J550: [-4.88  1.88 -1.64 -8.62  1.32 -1.53  2.05  2.06  1.24  2.37  0.58 -0.76
 -0.58 -2.17 -2.29 -4.02 -0.65  1.31  3.70]
J554: [-4.88  1.88 -1.64 -8.62  1.32 -1.53  2.05  2.06  1.24  2.37 -0.77  1.01
  0.15 -0.81  2.57 -4.02  0.90 -0.19  0.62]
J374: [-4.88  1.88 -0.76 -8.62  1.32 -1.53  2.05  2.06  1.24  2.37 -0.27 -2.87
 -0.62 -2.15  0.70 -4.02  3.56  0.97 -0.63]
at: [ 0.70 -4.02  3.56] => J374, 15
which: [-4.88  1.88 -0.76 -8.62  1.32 -1.53  2.05  2.06  1.24  2.37 -0.27 -2.87
 -0.62 -2.15  0.70 -4.02  3.56  0.97 -0.63] => J374

J457: [ 2.56 -2.48 -1.49  2.11 -1.50  0.56 -0.06 -1.29  1.53  1.97  3.53 -3.05
  0.97  2.00  1.10 -0.72 -0.59  1.32  2.25 -1.33 -3.59  2.53  2.03]
J631: [-0.76 -3.36 -0.09  0.25  0.32  0.87  0.90  0.48  0.12  1.09  1.80 -1.28
 -0.48  0.39 -1.45 -2.05 -0.02 -0.83  2.94  1.29 -3.54  3.68  4.00]
J595: [-2.40  0.23  2.65 -3.42  3.57 -1.83  1.65  2.51 -2.50 -0.56  0.06  0.50
 -0.01 -3.16  0.48  0.49  3.58 -2.92 -1.70  3.23 -0.57 -0.11  0.29]
J534: [ 1.69  1.03 -1.31  2.56 -2.44  1.16 -2.21 -1.24  1.17 -1.01 -6.49  3.89
 -0.50  2.35  0.85 -0.02 -2.05  1.07 -0.89 -2.36  4.18 -0.29  1.40]
J812: [ 2.56 -2.48 -1.49  2.11 -1.50  0.56 -0.06 -1.29  1.53  1.97  3.53  1.09
  0.97  2.00 -1.52 -1.37 -0.59  1.32 -4.20 -1.33 -3.59  2.53  2.03]
J88: [-1.31 -3.36  0.17 -0.13  0.78 -0.49  1.16  1.45 -0.72  1.36 -4.18  2.34
 -1.12 -1.85 -0.71  1.32  0.64 -2.02  0.47  1.59  1.32  3.57  3.37]
J128: [-0.19  5.49 -0.69  0.38 -0.86 -0.08 -0.81 -0.31 -0.02  0.58  4.80 -3.55
 -0.47  0.16  4.75  0.47 -1.07  1.30 -1.81 -0.79 -2.02 -2.58 -2.21]
J301: [ 2.62  2.32 -2.32  2.36 -2.96  2.30 -1.86 -2.70  2.80 -0.16  0.19  0.48
  0.38  2.18  1.01 -1.45 -2.34  2.38 -1.47 -2.89  0.52 -1.77 -1.46]
at: [-0.83  2.94  1.29 -3.54  3.68] => J631, 18
dup J88:  => [1.32]
common J631 J88:  => [-3.36]
common J812 J631:  => [1.09]
at: [-0.02 -2.05] => J534, 16
common J631 J595:  => [0.48]

J622: [ 3.92 -0.02  2.20  2.80  2.94  2.46  0.50  2.07  2.90 -2.18 -7.76 -2.83
 -0.09  3.42  0.03  1.20  2.42  1.89 -0.01  2.66 -4.01 -1.53 -1.22  2.24
  2.80 -2.06  1.25  0.58]
J575: [ 3.92 -0.02  2.20  2.80  2.94  2.46  0.50  2.07  2.90 -2.18 -7.76 -2.83
 -0.09  3.42  0.03  1.20  2.42  1.89 -0.01  2.66 -4.01 -1.53 -1.22 -1.64
 -0.64 -1.02 -4.47  4.60]
J360: [-3.30 -0.14 -1.65 -3.03 -1.38 -1.37 -0.52 -1.27 -2.94  3.84 -4.29  0.97
  3.66 -3.35  1.35 -0.24 -1.92 -1.97  0.30  0.59  0.20 -4.63 -3.81  0.15
 -0.09  0.22 -5.07  3.87]
J388: [-3.30 -0.14 -1.65 -3.03 -1.38 -1.37 -0.52 -1.27 -2.94  3.84 -4.29 -4.01
 -2.83  2.42  1.89  2.66 -0.09 -1.53 -0.01  1.20  3.42  0.03  0.91 -1.85
 -2.53 -1.40  1.04 -2.58]
J178: [ 3.92 -0.02  2.20  2.80  2.94  2.46  0.50  2.07  2.90 -2.18 -7.76 -2.83
 -0.09  3.42  0.03  1.20  2.42  1.89 -0.01  2.66 -4.01 -1.53 -1.22  2.24
  2.80  2.27 -1.31 -3.41]
dup J178:  => [2.80]
which: [ 3.92 -0.02  2.20  2.80  2.94  2.46  0.50  2.07  2.90 -2.18 -7.76 -2.83
 -0.09  3.42  0.03  1.20  2.42  1.89 -0.01  2.66 -4.01 -1.53 -1.22  2.24
  2.80  2.27 -1.31 -3.41] => J178
which: [ 3.92 -0.02  2.20  2.80  2.94  2.46  0.50  2.07  2.90 -2.18 -7.76 -2.83
 -0.09  3.42  0.03  1.20  2.42  1.89 -0.01  2.66 -4.01 -1.53 -1.22  2.24
  2.80 -2.06  1.25  0.58] => J622

J611: [ 5.02  2.08  2.96  2.08  6.29 -4.16  2.08  2.08  0.73]
J681: [ 0.50 -2.90 -3.20  1.43  1.18  0.16 -1.91  1.42 -2.90]
J946: [ 5.02  2.08  2.96  1.70  6.29 -4.16  1.42  4.84  2.23]
J520: [ 0.50 -3.66 -3.00 -3.00 -3.00 -3.00 -1.38 -4.70 -2.90]
dup J611:  => [2.08]
dup J681:  => [-2.90]
common J946 J681:  => [1.42]
dup J520:  => [-3.00]
at: [ 2.96  1.70  6.29 -4.16  1.42  4.84  2.23] => J946, 3
at: [-4.16  2.08  2.08] => J611, 6

J654: [ 0.65 -1.77 -2.49  0.11  0.37  3.26  1.14 -4.75 -1.28  4.06]
J835: [ 1.73 -0.24 -5.60  0.49  0.65 -1.99  0.57  1.01 -1.34  1.10]
J419: [-4.58  0.57  3.97 -2.90  1.01 -2.12  0.43  4.76 -0.99 -4.07]
J693: [ 6.98 -0.53  0.64 -0.53 -2.71 -2.54 -2.30 -1.64  7.59  4.16]
J890: [-2.14  1.17  6.41 -0.50  0.16  3.81  4.03 -1.11  3.63  0.59]
J752: [ 2.91  1.70 -6.67  3.27  0.79 -5.46 -5.03  4.82 -0.74 -0.27]
J515: [ 0.65 -1.77 -2.49  0.11  0.37  3.26  1.14 -4.75 -3.16  0.31]
J883: [ 1.38  0.16 -5.60  0.71 -5.59  4.97  3.17 -5.12  1.48  4.81]
common J835 J883:  => [-5.60]
dup J693:  => [-0.53]
which: [ 1.73 -0.24 -5.60  0.49  0.65 -1.99  0.57  1.01 -1.34  1.10] => J835

J289: [-1.79  0.94  0.05 -3.26  1.83  4.75  7.08 -1.69 -2.77  1.53]
J491: [ 0.07 -0.31 -0.07 -0.14 -0.23  0.06  0.10  0.21 -0.06  0.33]
J679: [ 0.31  0.52  0.27  1.52 -1.28 -0.13 -0.67 -1.69  4.34  1.53]
J937: [-1.79  0.94  4.34 -3.26  1.83  4.75  7.08  0.06 -0.68  1.81]
J620: [ 0.31  0.52  0.27  1.52 -1.28  0.39 -0.67 -1.69  1.53  1.53]
common J937 J679:  => [4.34]
common J491 J937:  => [0.06]
which: [ 0.31  0.52  0.27  1.52 -1.28 -0.13 -0.67 -1.69  4.34  1.53] => J679

J680: [ 0.38  0.11  0.00 -4.05  1.51 -3.74  0.97  1.23]
J335: [-2.69  2.43 -2.46 -2.23  2.37 -1.12  2.71 -3.31]
J719: [-0.93 -3.51 -0.11 -0.11  8.09  1.37  1.60  4.69]
J509: [ 6.69  0.65 -1.25 -0.89  0.78 -2.34  0.94 -0.06]
J824: [ 1.90 -0.59 -6.68 -2.66 -2.01  0.73 -0.20  0.24]
J325: [ 2.32 -4.41 -0.55  1.80 -0.06 -1.63  0.56  2.54]
J793: [ 6.69  0.65 -1.25 -4.01  0.78 -2.34  0.94 -0.06]
J522: [ 2.08 -2.75 -2.26  1.66  2.85  5.65 -4.22  0.34]
J160: [ 1.51  2.43 -2.46 -2.23  2.37 -1.12 -0.90 -0.83]
J216: [-2.74 -2.74 -2.74 -1.41 -2.48  0.57  1.81  0.97]
J560: [ 0.38  0.11  0.00 -4.05  1.51 -0.23  3.47  0.91]
at: [ 0.65 -1.25 -0.89  0.78] => J509, 2
which: [-2.69  2.43 -2.46 -2.23  2.37 -1.12  2.71 -3.31] => J335
dup J719:  => [-0.11]
common J560 J160:  => [1.51]
dup J216:  => [-2.74]
at: [-1.41 -2.48  0.57  1.81  0.97] => J216, 4
at: [-2.69  2.43 -2.46 -2.23  2.37 -1.12] => J335, 1

